(in the rows, 128 means zero)
Each path below is one point turned by a fixed rotation once a step. After each direction that follows a path, write how fast that rotation turns it, in deg/step (0 if it stays still).
Each turn is a multiple of 5 degrees from 10 to 175, or 0.
Each row of a path follows its step; steps can be skipped.
Path 1:
step 0: [138 113 131 129 133 125 134 125 129 134 137 130 128 130 120 121 125 129
 123 131 134 123 137 134 124 127 133 130 126 124 124 124 126 124 131 120
 128 133 130 123 125 129 125 121 138]
step 2: [122 129 129 119 125 135 118 123 117 123 125 122 136 132 132 130 127 127
 121 124 129 136 125 123 132 132 132 130 127 134 127 123 125 135 127 130
 141 131 122 128 136 127 127 121 131]
step 3: [130 122 131 127 127 126 128 122 119 128 125 114 124 124 125 120 125 132
 119 133 128 139 130 128 134 126 130 132 133 133 129 129 130 125 114 125
 125 127 120 129 117 127 128 127 131]
step 4: [129 127 123 127 136 125 134 127 132 130 131 112 124 125 122 122 118 137
 127 124 121 129 129 132 120 125 131 136 130 122 118 131 130 121 133 127
 122 129 128 125 132 121 123 130 126]
step 5: [129 129 123 115 128 128 122 130 127 125 132 129 124 134 125 120 129 133
 131 125 132 129 120 128 125 134 136 122 126 115 124 117 130 123 136 126
 134 132 136 132 129 122 127 123 122]
step 6: [132 132 133 116 123 129 115 132 121 130 126 132 129 135 125 118 130 126
 122 119 126 123 129 125 136 136 121 126 128 127 125 136 127 126 122 117
 132 127 126 125 125 131 127 126 130]
step 7: [129 136 131 134 138 129 124 126 129 128 129 124 127 128 125 128 127 128
 118 125 124 129 128 121 139 128 128 127 130 125 120 134 129 133 125 133
 121 141 119 120 123 124 126 124 137]
step 9: [136 121 128 121 123 122 128 136 123 121 128 125 122 131 129 123 122 125
 124 132 119 125 127 125 132 132 132 131 125 122 127 130 128 119 129 134
 128 122 132 141 140 134 129 121 127]
step 10: [128 125 121 123 125 123 118 135 133 131 136 126 124 128 125 119 117 117
 131 128 131 127 132 121 133 126 121 126 118 131 120 124 122 129 121 131
 129 134 125 127 129 127 123 126 128]
Speeds:
[128 129 132 130 128 129 125 128 126 128 131 131 128 129 126 133 130 129
 127 127 127 126 128 129 129 126 129 127 129 129 126 127 129 126 129 126
 128 129 128 127 127 129 127 127 129]	60
[129 129 127 129 126 128 128 127 125 129 127 128 127 129 129 127 128 130
 129 126 131 128 128 129 132 126 129 129 127 127 131 130 127 126 127 127
 130 127 128 129 129 131 128 124 127]	110
[131 129 127 127 128 129 128 130 129 127 128 131 128 128 127 126 127 130
 131 126 130 126 128 127 126 124 129 127 127 127 127 129 129 126 126 127
 130 126 128 127 127 123 128 129 128]	60
Path 2:
step 0: [124 133 123 121 117 127 129 131 125 118 122 137 131 127 129 127 123 121
 136 135 132 124 128 127 136 131 127 126 124 132 133 121 123 128 128 126
 124 135 126 120 122 129 125 127 126]
step 1: [121 124 127 128 123 132 120 126 124 127 127 126 129 135 135 123 133 116
 128 138 128 122 126 126 130 132 117 128 130 132 125 121 126 126 130 126
 132 130 124 115 132 124 131 126 131]
step 2: [133 118 123 126 130 134 123 124 126 121 129 124 129 120 130 138 128 121
 127 132 134 125 126 130 126 127 131 124 133 130 127 124 127 121 136 126
 122 130 127 112 123 121 126 126 128]
step 3: [126 123 117 127 125 126 135 133 124 135 131 130 127 124 133 132 125 118
 130 127 133 131 128 135 127 126 127 126 131 125 129 122 124 127 131 123
 133 120 122 120 125 121 141 128 121]
step 4: [136 124 128 120 120 122 129 120 126 130 126 129 136 126 125 122 118 122
 131 128 126 128 129 132 128 130 128 117 131 129 123 132 120 130 132 129
 129 121 125 118 133 121 130 134 124]
step 6: [128 130 126 118 118 129 122 127 124 124 125 133 124 129 133 129 126 124
 127 136 127 129 126 126 136 142 128 125 138 128 123 128 137 121 127 134
 131 125 131 122 125 127 136 127 124]
step 8: [135 125 124 124 129 134 125 128 126 128 127 120 123 129 119 126 131 117
 130 126 137 129 123 131 132 132 127 128 137 128 120 125 128 130 120 122
 134 119 122 124 119 121 129 129 129]
step 9: [137 119 125 124 121 132 130 130 128 132 128 133 126 129 120 130 120 122
 134 117 127 132 129 122 128 132 125 124 132 127 126 128 128 129 126 124
 120 126 125 124 126 120 130 114 124]
step 10: [136 124 129 121 128 125 123 125 144 130 126 128 124 130 126 125 125 128
 130 130 126 129 126 129 132 133 125 128 127 123 128 123 125 133 127 129
 135 126 124 126 131 118 140 118 119]
Speeds:
[128 129 127 127 128 127 129 128 126 126 127 127 131 130 127 125 128 125
 131 124 128 130 128 127 129 126 126 128 128 132 127 129 126 127 127 127
 130 129 126 130 128 128 126 130 128]	90
[128 130 127 129 131 131 129 127 128 127 127 128 128 129 132 128 131 128
 128 131 130 127 129 129 130 130 124 128 129 131 128 128 130 126 127 130
 125 128 128 128 128 128 126 128 125]	65
Path 3:
step 0: [132 127 121 125 133 121 126 119 134 134 122 123 135 132 124 124 134 128
 127 127 122 125 125 126 122 135 132 127 136 129 131 129 119 130 120 123
 137 130 127 130 137 128 119 137 123]
step 1: [120 131 127 120 134 126 131 123 123 123 129 118 135 127 128 134 128 123
 122 127 130 135 126 129 126 121 129 119 126 136 119 131 130 128 125 120
 129 123 121 132 132 116 134 132 123]
step 2: [138 128 130 125 137 118 131 129 118 124 131 135 126 131 130 137 133 126
 130 136 125 122 128 130 132 119 123 125 128 126 119 125 125 123 131 130
 123 135 133 129 122 119 128 121 125]
step 5: [120 124 127 139 126 130 132 131 127 122 130 131 126 116 129 121 129 134
 127 132 132 127 126 134 129 122 126 131 130 125 132 132 127 123 132 128
 127 144 122 134 128 122 122 121 136]
step 6: [122 132 124 129 123 124 126 130 129 137 122 130 129 129 131 122 136 118
 135 128 125 127 125 129 131 128 128 130 126 130 125 129 138 130 129 139
 133 138 129 130 141 139 119 130 129]
step 7: [119 125 138 125 131 124 128 126 132 139 132 128 129 127 129 130 131 130
 125 131 126 137 131 125 118 129 129 119 127 132 127 118 126 131 130 129
 122 123 121 128 133 133 123 143 129]
step 8: [125 130 121 130 138 120 127 120 135 124 126 131 120 129 128 133 125 121
 136 132 136 129 132 132 124 119 120 124 128 128 134 132 126 124 130 132
 120 123 118 127 123 122 133 132 127]
step 9: [136 124 129 122 126 127 134 125 119 126 119 131 124 127 129 125 133 122
 142 128 124 128 119 122 129 129 132 134 120 124 128 130 125 134 133 136
 126 119 125 123 125 122 124 122 126]
step 10: [127 139 136 119 126 128 126 130 129 127 131 122 131 125 120 123 122 130
 122 117 128 131 128 118 136 131 126 136 129 127 122 121 121 132 136 134
 125 127 127 118 121 131 130 129 128]
Speeds:
[127 126 129 128 128 131 126 128 131 130 128 127 125 127 129 129 127 127
 129 130 129 126 127 130 130 127 127 128 125 128 129 130 126 130 129 128
 127 128 127 127 130 130 125 132 125]	40
[129 126 129 125 129 129 129 128 125 126 127 130 128 129 127 128 124 131
 131 127 130 128 131 128 129 129 126 129 125 126 129 128 127 129 128 130
 129 127 128 128 126 128 128 127 127]	60
Path 4:
step 0: [123 125 128 117 130 125 132 122 130 126 123 130 130 126 131 127 136 131
 125 116 123 123 116 127 129 127 127 130 118 131 131 129 129 119 125 127
 129 132 129 129 133 121 130 128 140]
step 1: [134 132 118 120 126 135 136 122 137 128 124 131 123 133 130 128 128 126
 128 128 122 128 119 122 127 125 135 129 123 137 122 135 127 125 133 131
 125 121 129 120 128 119 126 128 126]
step 2: [123 123 122 129 135 123 137 127 137 121 119 129 122 124 130 131 134 128
 134 133 130 126 128 133 133 122 132 129 123 130 132 139 134 130 134 123
 124 132 123 126 122 127 123 125 129]
step 3: [130 120 128 124 133 129 126 119 132 128 124 136 131 136 131 118 126 131
 127 130 123 127 130 126 137 133 133 127 124 123 137 131 131 122 128 119
 123 133 126 126 134 119 122 122 126]
step 4: [133 123 129 126 129 129 133 128 129 122 119 132 130 145 130 122 135 127
 123 121 134 125 119 128 127 124 139 129 122 128 126 131 123 131 128 126
 120 126 128 133 126 133 130 127 127]
step 5: [132 122 132 131 130 124 132 123 133 127 124 127 126 126 116 132 126 122
 124 131 130 130 112 126 128 126 130 124 123 127 121 137 124 125 131 115
 123 136 134 129 126 124 127 129 129]
step 7: [122 132 117 122 131 128 137 120 131 126 124 126 127 125 130 119 138 125
 122 127 121 129 121 118 128 128 134 126 121 129 129 125 121 124 124 124
 125 125 126 122 129 128 125 125 134]
step 8: [130 129 124 127 129 119 136 123 136 130 127 134 125 128 132 124 128 125
 128 128 131 124 124 128 127 122 132 119 122 142 128 141 128 126 131 130
 125 126 123 131 128 120 125 119 126]
step 9: [123 117 126 121 125 127 130 120 136 130 122 134 124 132 132 129 132 133
 135 134 129 130 124 130 131 132 132 128 117 121 127 130 137 128 133 124
 124 133 121 129 125 121 133 126 128]
Speeds:
[129 130 129 127 126 128 127 129 127 129 128 126 126 131 128 129 126 127
 130 128 129 125 123 128 126 129 128 127 126 130 127 129 129 127 129 130
 126 127 128 130 129 128 129 126 129]	95
[125 130 130 128 128 128 130 132 130 127 127 123 128 128 130 126 130 127
 128 129 128 129 127 128 127 129 130 127 130 128 127 131 127 129 128 126
 129 128 129 129 130 127 127 129 125]	125
[129 126 128 129 127 126 128 131 128 130 128 127 130 131 127 127 129 130
 126 128 131 128 127 128 129 125 126 129 128 127 126 127 129 126 127 126
 127 131 132 126 129 128 131 130 127]	60
Path 5:
step 0: [126 134 119 129 120 124 126 127 129 132 120 126 127 132 127 117 119 126
 125 130 123 127 129 129 120 116 124 127 129 125 122 130 129 137 130 127
 124 138 132 124 128 126 116 128 121]
step 1: [117 122 135 127 136 133 124 127 121 133 128 129 128 120 124 113 131 131
 134 135 121 118 127 131 136 133 129 130 124 129 133 130 126 127 120 125
 129 126 123 125 132 132 121 129 130]
step 2: [132 132 131 129 127 122 126 133 132 126 135 126 133 126 124 134 133 130
 139 122 128 134 133 124 138 132 123 128 126 127 131 115 122 136 128 124
 117 127 122 128 120 126 131 132 123]
step 5: [122 131 119 131 128 122 122 133 127 127 127 129 129 132 126 128 129 131
 124 132 131 131 124 132 125 132 129 131 132 133 131 117 135 139 133 116
 131 123 129 131 118 133 123 130 116]
step 6: [121 121 126 132 127 136 127 131 132 130 123 121 139 126 124 116 118 129
 133 117 126 123 120 125 127 133 127 127 134 127 124 125 128 123 122 140
 124 127 132 122 127 129 127 130 125]
step 7: [129 131 138 124 135 124 132 134 130 134 135 127 132 124 125 128 132 121
 137 126 129 127 130 114 123 123 134 120 122 126 132 130 115 126 126 116
 130 128 128 128 128 128 126 128 133]
step 8: [125 132 121 135 124 117 121 124 129 124 128 130 126 125 131 130 127 121
 124 125 123 132 134 135 132 117 124 129 129 118 121 131 125 136 129 122
 129 134 126 127 119 131 123 136 129]
step 9: [124 122 131 125 125 136 127 125 130 134 128 122 122 127 133 122 128 125
 129 134 121 118 122 128 135 128 117 133 121 132 126 123 139 126 121 134
 131 128 124 136 129 129 122 134 127]
step 10: [130 135 129 121 127 123 125 132 124 128 133 127 124 133 123 126 124 127
 132 130 126 132 136 120 131 131 129 122 130 141 139 120 121 130 131 130
 118 121 126 128 126 130 127 123 118]
Speeds:
[127 128 128 131 132 127 129 130 127 127 125 126 126 128 125 127 131 128
 129 128 130 126 128 128 128 128 128 127 128 130 128 127 129 129 129 130
 126 131 132 127 128 130 127 126 127]	70
Path 6:
step 0: [136 134 137 125 131 132 120 128 123 123 127 128 122 130 123 110 118 124
 124 124 120 126 120 129 124 121 127 133 128 136 122 132 124 131 134 121
 130 126 129 123 130 129 126 121 136]
step 1: [141 126 132 123 135 123 126 142 130 126 124 133 131 125 130 125 128 128
 125 127 128 135 120 123 130 126 130 133 141 135 144 128 127 129 136 132
 134 121 132 129 128 133 132 127 133]
step 2: [137 122 129 116 133 125 127 127 125 141 131 123 123 121 139 119 120 125
 122 127 122 123 131 128 124 136 125 126 129 124 133 125 132 131 133 132
 135 117 117 126 134 127 127 129 127]
step 3: [138 124 134 116 131 123 118 132 122 125 130 138 128 137 126 120 128 126
 133 126 126 125 124 129 116 138 125 134 124 132 123 129 124 129 124 115
 131 124 124 126 133 128 125 125 132]
step 4: [134 128 139 123 129 120 129 143 129 130 115 132 137 128 134 133 133 126
 122 126 122 125 120 128 121 134 135 135 127 129 130 125 131 125 134 135
 126 124 132 125 126 121 130 120 132]
step 6: [139 131 128 128 140 133 128 138 119 134 132 138 130 131 120 130 124 115
 134 126 127 129 120 132 119 128 127 137 132 132 134 127 122 130 123 121
 127 126 125 132 130 125 123 131 130]
step 7: [135 129 126 125 134 125 122 135 127 135 116 130 127 130 132 124 116 124
 121 121 118 122 129 128 125 121 136 132 126 137 133 129 133 127 128 136
 124 127 130 124 133 114 129 128 132]
step 9: [145 128 133 120 132 130 137 137 120 129 131 135 125 125 129 119 123 127
 126 132 125 130 122 127 123 129 129 137 132 124 142 128 122 137 134 127
 132 126 132 127 120 130 127 123 131]
step 10: [130 118 125 112 133 120 119 129 130 133 119 129 125 119 137 118 121 119
 129 125 127 126 125 126 125 130 122 131 124 132 131 132 131 132 132 133
 125 118 126 124 134 128 130 126 137]
Speeds:
[130 127 128 127 130 130 128 128 128 126 130 128 129 128 126 128 130 127
 130 131 128 129 130 127 127 126 127 129 129 129 127 127 130 125 129 124
 130 131 129 126 131 130 126 127 129]	135
[128 128 128 127 129 127 129 130 129 128 130 130 126 131 126 128 128 130
 132 128 129 129 125 130 129 128 130 128 126 130 128 127 126 131 128 128
 130 130 130 128 126 126 127 127 132]	125
[127 129 129 125 127 129 129 126 130 129 128 126 128 128 127 125 127 126
 129 126 126 127 132 130 128 127 129 126 126 128 128 126 127 129 128 130
 128 127 131 125 129 128 127 125 125]	145
Path 7:
step 0: [127 130 131 127 123 131 132 123 129 123 132 122 122 132 129 127 126 119
 123 140 121 126 121 121 130 121 130 126 129 127 126 130 133 131 130 135
 128 121 125 122 118 130 121 122 135]
step 1: [131 130 129 132 127 134 130 135 132 120 123 128 133 122 129 130 124 124
 129 133 133 136 132 128 123 128 138 121 134 130 133 133 131 124 125 121
 137 127 126 128 129 114 131 126 129]
step 2: [128 134 123 133 135 131 128 124 128 128 131 127 125 131 125 137 136 124
 138 139 131 133 131 127 133 122 129 131 131 128 124 119 130 133 121 134
 128 121 135 129 131 131 122 125 123]
step 4: [139 128 124 131 136 131 123 135 124 129 131 127 138 125 129 136 133 131
 125 124 131 132 125 123 130 123 120 124 137 127 122 123 133 131 132 123
 131 130 129 124 133 124 127 133 133]
step 5: [126 121 128 122 121 130 127 125 130 133 141 121 127 120 119 135 133 128
 131 135 124 122 126 129 123 123 127 131 127 129 132 132 133 125 124 135
 129 131 125 124 132 131 118 127 128]
step 7: [134 125 117 130 127 136 130 125 123 119 129 126 134 121 127 124 133 125
 140 133 127 135 130 120 127 125 123 129 123 125 132 133 130 131 123 130
 131 122 128 133 131 129 127 136 132]
step 8: [126 131 134 131 120 123 129 134 128 126 129 126 124 126 130 133 123 126
 128 134 125 127 127 130 132 123 129 133 122 117 128 122 127 114 127 132
 128 117 133 127 136 122 124 122 128]
step 9: [125 132 124 133 132 122 127 126 133 127 127 129 143 129 129 129 127 127
 132 130 123 128 134 118 130 123 133 130 132 133 127 125 124 128 132 119
 124 126 124 125 136 121 132 139 129]
step 10: [125 129 123 132 125 131 128 131 123 122 143 122 124 129 128 134 128 130
 122 134 127 124 134 132 123 123 119 137 128 128 122 129 131 126 131 129
 135 127 135 126 131 136 130 134 131]
Speeds:
[130 128 130 127 126 126 126 126 130 127 128 130 126 130 128 129 123 126
 127 128 127 128 125 128 126 127 130 128 128 125 129 127 129 129 127 124
 126 129 126 128 129 128 128 129 128]	135
[126 130 129 132 129 127 126 127 127 126 131 128 126 127 130 129 129 129
 130 126 129 128 127 127 128 125 128 129 126 128 128 129 132 129 126 131
 129 128 125 130 127 131 127 130 127]	140
